In the rows, zero is written as 128.
A state moves one step at a time under one of 7 hidden systems, and each row is a state written as 22 numbers. Each run below is a few steps of one system.
path 1, E, 11 rows:
[[113 123 129  72 160 145 152 166 155 158  67 175  80 108 132 124 167 108
  118 103 151 121]
 [ 80 101 133 118 164 136  89  80 155 129 127 173 115 115  88 101 130 154
  151 176 137  97]
 [112 150 133 185 160 102 151  69 133 141 113 118 189 127 134 131  75 128
  132 149 173 125]
 [127 157 111 148  84 156 106 119  67 123 104 125 170 147 165 143 149 151
   86  90 160  97]
 [125 159 125 118 100 135 104 185 121 112 222  97 109 144 141 126 117 178
  117 125 132  98]
 [138 142 164 121 106 135 171 175 173 162 151 146  93 113  98 157  86 107
  139  80 140 166]
 [114  71 131 124  86 145  85  82 135 135 117 161 108 129  80 137 140  81
  135 100  83 155]
 [131  86 121 169 147  71 111  90 138 107 163  78 160 126 157 101 129  97
  143 165  76 150]
 [159 130 110 138 164 134 170 151 123 113  81 107 154  99 200 112 162 115
   82 112 120 156]
 [124 133 100  74 169 149 103 155 125  85 117 137  78 111 128 120 172 190
   93 120 127 103]
 [135 145 159 103 178  82 132 130 168 140 133 134  96  97  88 144  83 156
  155 154 179 102]]
path 2, T, 11 rows:
[[ 50 108 139 142 118 108 101  93 157 136 115 126 142 114 154  82 181 104
  156 149 139  97]
 [106 137 118 189 149 145 135  96 157 114 142 138 197  79 151  87 123 154
  100 154 166 120]
 [122 157  81 148 152 155 123 111 109 103 129 145 141 143 105 147 105 187
   62  77 161 117]
 [146 122 146 118 122 111  76 148 104 151 176 136  98 164 123 180  84 176
  113  86 144  88]
 [128 121 145  98 110 143 117 146 131 204 183 119 104 126 138 164  87  63
  119 115 129 141]
 [ 64 105 141 132  70 150 133 125 163 139 132 127 113 119 130 108 170  67
  141  87  99 161]
 [133  87 148 185 108 127 116 112 176  79 145 122 164  67 130  90 152 135
  129 127  91 161]
 [173 121  84 152 186 102 141 108 136  75 119 102 142  92 121 133 121 143
   69  99 117 163]
 [149 115 117  92 178  79  87 140 106 115  99 117  90 144 149 160 146 164
   98  89 138  88]
 [120 113 151  77 173 110  85 134 138 190 154 121  99 103 163 142 118 113
  122 167 156  84]
 [ 42 150 128 120 132 150 142  99 166 179 122 141 129 106 127 110 134  79
  132 134 174 119]]
path 3, E (11 x 22):
[[172 152 116 106  94  99 137 165 103  52 100 101 101 140 104 126 167 156
  143 119 104 134]
 [211 125 129  82 144  97 142 183 129 127 131 159 100 123  97 119 117 116
  147 178 130 123]
 [126 112 118  85 169 137 156 120 109 174  78 173 100 174 109 127 115  80
  158 161 119 137]
 [ 85 114 165 135 133 156 116  80 102 128  81 134 144 153 155 106 144 149
  182 195 109 117]
 [127 186 123 151 122 165 167 103 102  90 115  97 181 109 137 105 116 154
  134 194 143 142]
 [147 196 101 125  86 131 169 157  87  74  94 127 128 161  99 132 138 164
  128 102 160 123]
 [193 134 143 106  87 117 111 181 102 118 154 163 105 160  87 135 111 154
  157 147 135 101]
 [149 123 135 107 126 143 156 137 112 183 148 151 110 178 100 144  74  74
  159 161 110 158]
 [ 96 107 158 128  93 169 134  97  99 134  84 123 126 167 148 123 146  99
  180 145  69 162]
 [137 136 132 146 108 155 139 110 118  63 128  87 160  99 144  89 154 142
  147 193  80 161]
 [177 173  89 123 142 109 195 155 119  65  87 108 128 125 108 113 139 140
  123 132 129 159]]
path 4, N:
[[119 135 104 153  62  89 108 143 122  91 207  92 135 173 106 110 133 121
  143 109 104 125]
 [178 100 155 144 109 114 153 214 162 123 165 141 113 121 152 114 129 129
  129  89 102 159]
 [151  80 136  94 167 158 124 125 136 102 109 137  76 118 109 152 128 145
  117 103  54 179]
 [127 107 173 121 174  70 112  80 131 114  85  78 111 114 146 150 120 138
  169 151 105 132]
 [155 135 110 110 145 116 126 110 117 127  79 108 162  66 172 103 169  82
  103 174 150 119]
 [ 85 148  62 108 152 129 111 128 120 102 119 145 129 147 132  75 183 148
  106 152 152  83]
 [112 147 145 150 161 132 145 160 152 153 140 191 143 138 131 105 102 184
  133 142 194  81]
 [127 148 115 121 138 196 151 105 113 169 123 171 132 133  85 165  64 121
   91 108 160 151]
 [ 87 148 141 141  72 125 101  80  87 141 145  93 130 185 105 172  90 120
  152 100 127 124]
 [145 132 152 155  44 122 122 156 134 140 192  92 159 107 157 117 128  81
  135 127 115 139]
 [126 116  98 123 100 141 147 172 155  76 162 117  98 117 112 101 169 120
  110  90  74 174]]
path 5, R (11 x 22):
[[127 158 100 112  85 134 111 148 142 115 139 183 137 104  79  87 154 137
  127 156 188  80]
 [126 144  82 148 151 120 173 138 140 152 177 169 143 179  78 103  75 103
  130 151 146 140]
 [121 112 158 167 108 144 134 122  88 158 115 154 140 214 141 155  93 135
  155  93 111 140]
 [133 121 171 123  90 178  90  96  85 116 152  76 134 117 156 150 114 153
  146 165  76 143]
 [131 176 137 107  94 113 165 146 138  81 124  48 105  81 126 140 144 119
  136 119 117 165]
 [177 123 111 107  87 113 135 173 147  87  87 175 109  96  81 103 178 117
  128 106 137 128]
 [163  90  86 117 196  99 136 130 142 122 137 179 119 150  90  88 119 114
  134 179 106 137]
 [123 112 149 145 194 108 164 118 109 166  71 143 135 186 176 136 104 124
  149 135 128 134]
 [100 134 159 114 125 189  91  90  77 137  80 116 143 126 184 140 148 168
  128 159 128  98]
 [ 87 205 122 109 112 132 132 119 133  92 152  64 129  92 124 116 133 158
  134 164 167 106]
 [142 183 105 132  70 122 168 168 142 126 125 164 135 119  77 120 128 117
  122  96 198 115]]
path 6, L (11 x 22):
[[116 150 124 161 137  67 177 149 130 139 141  76 135 176 168 137 111  92
  134  83 131 145]
 [139 101 151 120  71 193  85 146 108 127 118 137 139  91 181 117 185 130
  104 119  99 126]
 [ 97 132 112 112 179 128 132 119 177  97 190 105  94  92  94 112 105 164
  126 155 106 150]
 [155 132 147 139 141  80 170 142 153 130  48 150 123 111 125 146 133 110
  132  73 170 137]
 [150  90  93 105 128 149  55  80  81 138 120 150 146 126 126 123 148 102
   99 170 118  99]
 [ 79 149 122 148 176  76 147 141 143 132 184  83 128 174 169 110 106 147
  144 147 140 111]
 [123 144 165 130  91 189 151 166 125 156  79 161 140 100 175 135 152 132
  113  92 160 125]
 [ 99 129 106 108 123 171  82  73 131 100 165 138 111 106  57 135 110 163
  110 141 119 125]
 [149 140 147 169 134  39 166 135 164 132 134 116 134 142 108 144  83 109
  155  96 166 130]
 [173 100 102 114  85 163 100 135  81 160 117 154 153 128 152 130 156  65
   80 116 113 133]
 [ 72 110 117 130 154 121 100 124 141  96 202  82 102 157 145 109 136 168
  134 137  77 128]]
path 7, L (11 x 22):
[[139  91 144 109 212 107 104 131 139 156 102 174  90 140 135 157 106 172
  110 101 146 102]
 [106 122 151  98 160 132 100  75 101 199 100 117 122 132 152 174  95  94
  122 138 150 110]
 [ 52 163 130 135  79 125 105  84 122 146 150  70 151 122 147 122 137  95
  138 141 153 105]
 [ 95 154 124 170  70 140 138 155 173 114 179 139 167  86 130  79 147 134
  113 117 167 115]
 [151 114  90 149 137 153 133 155 160 115 165 189 129 113  84 120 114 152
   71  75 140 143]
 [163  78 138 133 172  94  94 117 127 137 132 145 101 149 114 179  86 143
  105  69 112 137]
 [141  94 157 108 148 106  96 101 109 178 134  79 120 119 180 170 108  77
  122 129 100 138]
 [ 65 141 124 109 110 131 122 114 143 128 145  57 125  94 175 108 172  80
  124 136 110 137]
 [ 84 133 128 146 117 130 137 144 191  91 130 139 141  64 133  68 185 145
  123 123 151 121]
 [149 114  89 140 187 131 131 124 160 119 110 200 142  96  93 106 125 153
   79 117 168 121]
 [144 111 108 130 189  93  95  97  97 152 105 152 123 171 128 169  94 149
   94  97 156  95]]
path 8, B:
[[112  65 125 138 158 116 113 119 189 138 135 147 110  81 130 122 146  95
   95  78 102 157]
 [115  67 111 119 184 104  77  82 154 138 132 124 121  86 147 124 146  98
   83 119 108 130]
 [100 115 106 123 184  95  99  99 143 146 133  94 139  90 184 123 150 110
   76 118 150 104]
 [ 73 135 120 119 157 150 103 125 149 154 132 130 133  81 175 116 157 144
   73 107 175  89]
 [ 64 139 117 126 150 149 106 111 175 152 162 152 126  91 112 122 118 153
   89 109 186  94]
 [ 92 120 125 153 133 127 106  97 161 176 160 163 142 119 105 145  86 119
   96  80 182 111]
 [101 100 112 155 107 143  75 102 127 173 188 140 146 141 134 149 103 108
   81  75 136 118]
 [ 95 105 122 157 118 130  99 133 148 149 218  93 132 125 163 135 117 115
   90  81 106 139]
 [106  91 142 144 124 146 120 148 184 138 175 115 120  77 160 125 140 109
   89  70  98 164]
 [111  76 117 121 153 127  97 110 185 120 148 130 102  64 119 126 150 105
   89  89  98 155]
 [119  81 110 125 178  77  94  93 170 141 131 123 123  79 140 120 147  86
   92 116 133 124]]
path 9, B:
[[ 94 114 145 154 123 175 116 133 153  71 120 170 125 113 121  87 164 210
  139 124 110 125]
 [180 126 135 137 182 103 133 105 155 116 146 137 131  84  80 149  57 152
  120 160 146 146]
 [173 133 113 110 124 103 121 118  82 154  71 131 121 152 123 183 119  88
   95  67 153 122]
 [ 98 123 133  91  84 125  63 143  91 140 168 102 109 163 165 119 166 124
  143 152 113  77]
 [ 82 157 135 143 136 145 193 161 172 142 174 105 138 114 153  86 115 106
  152 167 131 155]
 [111 113 137 168 123 176 159 108 151  96  66 186 138 115  98 115 141 154
  128  84 122 167]
 [180  96 125 139 142  94  67  81 115  92 149 132 134 113  83 145  97 162
  124 150 115 117]
 [188 146 113 115 147  78 143 153  99 158 134  89 138 136 164 158 100  80
   93 120 151 126]
 [ 88 132 128  85  98 169 114 172 101 137 110 130  91 158 173 122 189 133
  120  98 116 105]
 [ 66 135 155 123 139 142 138 123 179 118 171 118 107 103 111  88 124 150
  178 186 119 134]
 [136 130 130 173 141 132 182  84 156 130  72 162 165 101  94 127  98  98
  127 118 151 174]]
path 10, T:
[[121 161 100 127 126  73 102 102 111  67 162  84 115 157  80 140 109 171
  138 134 132 105]
 [191 145 140 128 126  82 144 188 115 169 131 142 141 135 156 142 105 109
  118 120 183  96]
 [ 96 109  90  76 132 193 116 147 107 171 136 170  97 155 133 107 157  93
  108 147 106 129]
 [ 60 119 189 168 124 129 148 122 174 117 147 119 119 142 134 111 114 161
  195 132 107 145]
 [178 136 145 162 106 165 144  83 116 118  80 133 177  72 119 147 100 118
  108 128 136 171]
 [134 148  64 111 102 104 100 112  87  65 142  86 115 162  90 132 152 132
  105 111 108 122]
 [176 128 158 128 137  65 133 209 139 132 162 125 117 135 171 119 125 149
  141 132 148  98]
 [135 112 114  72 174 190 149 145 131 175 105 169  97 107 136 121 131  89
  100 152 121 151]
 [ 41 119 157 132 130 118 123  81 152 106 103 124  99 157  96 120 138 148
  190 126 107 133]
 [171 136 158 180 106 108 125  86 119 124 106 120 199  86 139 131 100 123
  139 163 155 129]
 [133 169  41 113 120 145 130 123  80  97 140 106 148 150 114 116 148 115
   69 123 134 125]]
path 11, F, 11 rows:
[[124 132 127 130 159  73 121 113 125 138 121 129  99 171  98 182  83 147
  124  59 163 108]
 [151  82 156 111  97 134  50 122  98 184 156 142 128 126 160 151 126  94
  118 138 127  93]
 [ 63 128  95 132 131 136 132 119 145 143 200  74 132 131 162 103 134  80
  105 132 100 150]
 [ 83 115 170 170 103 128 148 143 182 111 100 141 127  99 150 108 166 152
  142  61 133 138]
 [177  98 113 137 137 139  91 107 155  92 151 154 139  53  83 126 119 146
   86 130 120 145]
 [154 133  97 126 193  45 130 120 125 121 133  93 114 149 124 158  96 125
   98  91 148 121]
 [142  93 155  95 137 127  80 150 104 183 103 151 115 125 194 142 158 117
  111 119 143  82]
 [ 58 126 100 106 161 164 111 109 151 146 187 111 125 105 150  89 143 115
  109 177 119 123]
 [ 58 148 151 178 132 110 163 109 185 128 105 141 141 115 124 115 128 146
  144  86 178 124]
 [167 105 117 151  96 150  75  93 123 115 126 183 160  89  84 138 121 140
   91 108 150 116]
 [146 134  81 137 153  72 100 128 108 123 203  85 130 168 125 149  89 132
   90 105 128 116]]
path 12, N (11 x 22):
[[ 71  96 135 154 140 147 140 154 150 140  99 184 114 168 155 105 165 148
  130  68 122 123]
 [131 102 167 168 157 185 108  85 134 125 145 143 156  96 139 140  80 191
  118 148 111 148]
 [133 182 113 130 142 105 150  89 111 105 123  52 134 109 118 176  86 128
  101 106 146 151]
 [155 136 126 105  57  95  68 144  93 123 123 116 124 120 135 144 167 112
  114  99 157  75]
 [120  93  99 107 135 119 101 166 171 151 219 154 110 117 120  83 138  97
  117 160 117 116]
 [ 81 104 140 151 173 128 182 146 182 139  97 162 101 143 136 119 129 130
  132  67 123 165]
 [140  91 167 163 136 171  89  61 108 112  82 144 155 101 137 157 114 170
  120 119 106 142]
 [141 160  98 135 154  95 115  85 104 109 164  42 161 112 140 141  95 126
  100 163 132 129]
 [136 161 112 100  92  97 122 184 114 133 122 110 118 119 162 128 173 111
   98  87 177  83]
 [115  89 117  95 127 158  82 155 159 146 175 193  96 109  99  99 146 140
  117 142 127 101]
 [ 84 112 142 155 188 109 174 107 187 150 131 147 114 140 103 130  77 125
  146 104 131 161]]
path 13, F:
[[137 120 102 133 214  60 145 159 143 129 156 115 106 167 148 132 101 147
  108 109 132 121]
 [129  91 183 107 160 162 102 131 122 194  86 165 113 110 185 154 129 131
  117 123 138 110]
 [ 58 133 106 106 149 158  90  57 134 130 160  92 126  97 123 116 130 121
  119 176 121 120]
 [ 81 164 142 177  96  76 146 118 162 123 119 115 157 120 128 117 134 127
  144  91 195  98]
 [170 110  94 142  84 165  91 143 119 130 148 194 154 107 105 117 141 125
   74  97 148 114]
 [123 111  97 139 178  97 117 143 135 120 209 110 104 179 122 136  85 160
  107 104 101 133]
 [134  96 204 131 139 129 126 140 143 182 115 130 109 113 179 174 100 120
  138  88 129 138]
 [ 94 104 115  91 121 166  79  68 128 124 136  94 114  76 125 135 151  89
  104 145  89 146]
 [ 90 144 124 160 123  46 139 124 171  87 134  82 138 105 135  96 158 118
  148 112 151 113]
 [178 108 110 144 125 139 129 165 147 136 107 195 157  79 136 102 157 116
   78 102 162 120]
 [124 103  75 118 213 128 109 122 123 115 162 142 105 159 120 125 109 173
   83 129 109 123]]
path 14, R (11 x 22):
[[117 121 183 106 120 134  95 112 114 143 130 113  78 152 112 199  81 164
  144  82 114 133]
 [147 125 158 101  75 110  86  87 121 137 135  75 124  73 116 156 125  72
  145 155 118 134]
 [120 133  79 128  95 101 150 138 145  99 128  94 137 109 132  87 189  56
  111 116 108 156]
 [138  88 118 170 140 117 140 175 166  89 124 187 141 132 140  65 176 158
  127 116 112 130]
 [157 103 137 134 226 152 143 122 140 132 120 167 123 119 131 134  80 184
  102 149 121 146]
 [119 139 148  95 178 112 110  91  94 151  80 100  97 150 139 196  92 147
  120 101 149 108]
 [111 146 137  92  81 114  68 105 102 153 129  94 135  99 156 134 158  98
  130 160 166  71]
 [ 81 164  84 134  98 138 153 149 159 130 179 113 150 105 132  70 158  79
  115 146 151 128]
 [ 97 125 118 183 107 147 165 157 167 113 144 190 139 156  99  96 126 156
  129  73 138 144]
 [167  92 148 160 148 147 106  95 117 124 155 162 137 139  93 159  58 176
  121 125 103 153]
 [164 131 144 114 143  99 114 102  85 134 133  55 113 143 146 192  80 113
  120 110 100 150]]

Which system made each run below?
path 15, 2 rows:
[[165 129 120 104 154  91 158 126  91 157  57 122 133 152 161 135 142  62
  135 143 134 134]
 [103 122 118  88 136 170 103 141  95 128 102 143 122 144 174  86 191 148
  135 186 117  89]]
 -> E
path 16, 2 rows:
[[ 77 130 199 137 107 110 151 161 171 148 150 114  92 143 142 134 114 133
  188 107 127 134]
 [128 119 131 137  87 189 149  96 143 143 101 160 148  78  98 120 132  69
  120 128 115 182]]
 -> L
path 17:
[[110 103 119 113 204 106  75  90 131 123 101 141 119 113 146 130 142 174
  101 135 152  79]
 [109 142 121 131 189 118 120 102 143 176 129 136 156  96 159 127 104 127
   88 146 198  88]]
 -> N
path 18:
[[168 125 120 142 180 152 159 107 151 114 111 130 167  50 137 108 115 117
   97 175 126 172]
 [125 159  96 115 178 105 136  99 100  86  56 110 117 141 122 149 141 172
  102 100 155 111]]
 -> F
path 19 (2 x 22):
[[126 150 167 163 126  81 196 171 159 141 130 116 134 153 154 111 105 107
  186 139 146 142]
 [146 105 118 124  97 218 125 127 104 127  85 198 139 118 118 116 156 123
  100 118 111 153]]
 -> E
path 20, 2 rows:
[[ 79 153 170 144 149 172 170 130 134 145 154  81 126 140 179 139  92 147
  146 141 107 165]
 [117 155 157 126  67 183 140 113 132  85  86 111 121  72 106 144 153 147
  127  91 124 161]]
 -> E
path 21 (2 x 22):
[[ 69 113 129 176 116 135 133 115 183 123 214 105 141 114 126 102 111 120
  130 118  96 162]
 [145 105 139 184 122 121 152 120 160  97 105 121 148  97 134 138 130 124
  101  50 107 183]]
 -> E
path 22, 2 rows:
[[110 132 152 137 107 143 126  90 104 182  92 104 165 121 180 154 123  69
  115 119 145 135]
 [ 71 146 109 130  62 164  86 116 124  93 163  93 147 101 143  94 188 134
  110 132 123 111]]
 -> T
path 23:
[[ 57 124 115 113 176 120 158 122 130 160  90 133 104 186 163 111 151 100
  148 125 124 125]
 [104 117 177 150 126 178 110 113 140 110 102 154 153  83 165  97 155 193
  143 163 134 109]]
 -> E
path 24, 2 rows:
[[134 114 148 155 156 115 119 130 134  89  66 148 121 126 148 144 150 203
  113  63 138 115]
 [177 127 119 100 156 128  70 112 117 134 173 121 129  78 118 160  86 158
   81 150 158  96]]
 -> E
path 25:
[[127 111 150 135 176 138 120 112 102 132 158  68 138 143 199 133 106 145
  133 179  75 148]
 [110 164 174 106 109 151 151 152 128 115  81  79 105  89 178 156 155 155
  125  89 141 135]]
 -> R
path 26 (2 x 22):
[[132 164 160 159 151 110 138  83 132  87  92  82 158  79 137 149 101 185
  126 135 162 127]
 [176 174  82  97 110 127 113 137  82 116 113 120 136 109 120 154 133 132
   62 103 180  98]]
 -> R
path 27 (2 x 22):
[[149  86 128 127 221  95 134 119 148 169 115 182 121 144 123 123  90 124
  131 155 140 120]
 [ 99 136 118 126 159 141 128  80  73 170  72 113 145 173 176 160 117 107
  112 118 139 120]]
 -> L
path 28, 2 rows:
[[183 106 127  89 125 183 104 119  96 166 113 197 120 123  91 149 103 110
  112 156 127 131]
 [ 98 150  94 120 132  74 128  98  98 111 145  71 108 204 101 146 107 108
  148 119 112 129]]
 -> B
path 29:
[[ 96 104 155 153 201 116 115 114 143  96 133 107 119 137 172 124 121 213
  135 134 103 123]
 [169 157 153 116 169 136 142 118 129 135  88 107 141  49 152 162  99 150
   87 130 179 128]]
 -> N
path 30 (2 x 22):
[[155  84 117  80 170 105 108 150 163 111 131 141  89  82 117  93 168 108
  127 169  96 129]
 [102 114 126 128 217  71 163 104 172 129  85 132 117 123 129 105 128 116
  149 151 139 137]]
 -> T
path 31 (2 x 22):
[[142 122 122 112 137 111 104  72 104 122 111  81 103 122 102 197  94 108
   97  72 109 157]
 [135 115 146 102  94  72  74 133 122 129 135  72 119 100 171 131 173  89
  134 133 124  96]]
 -> E
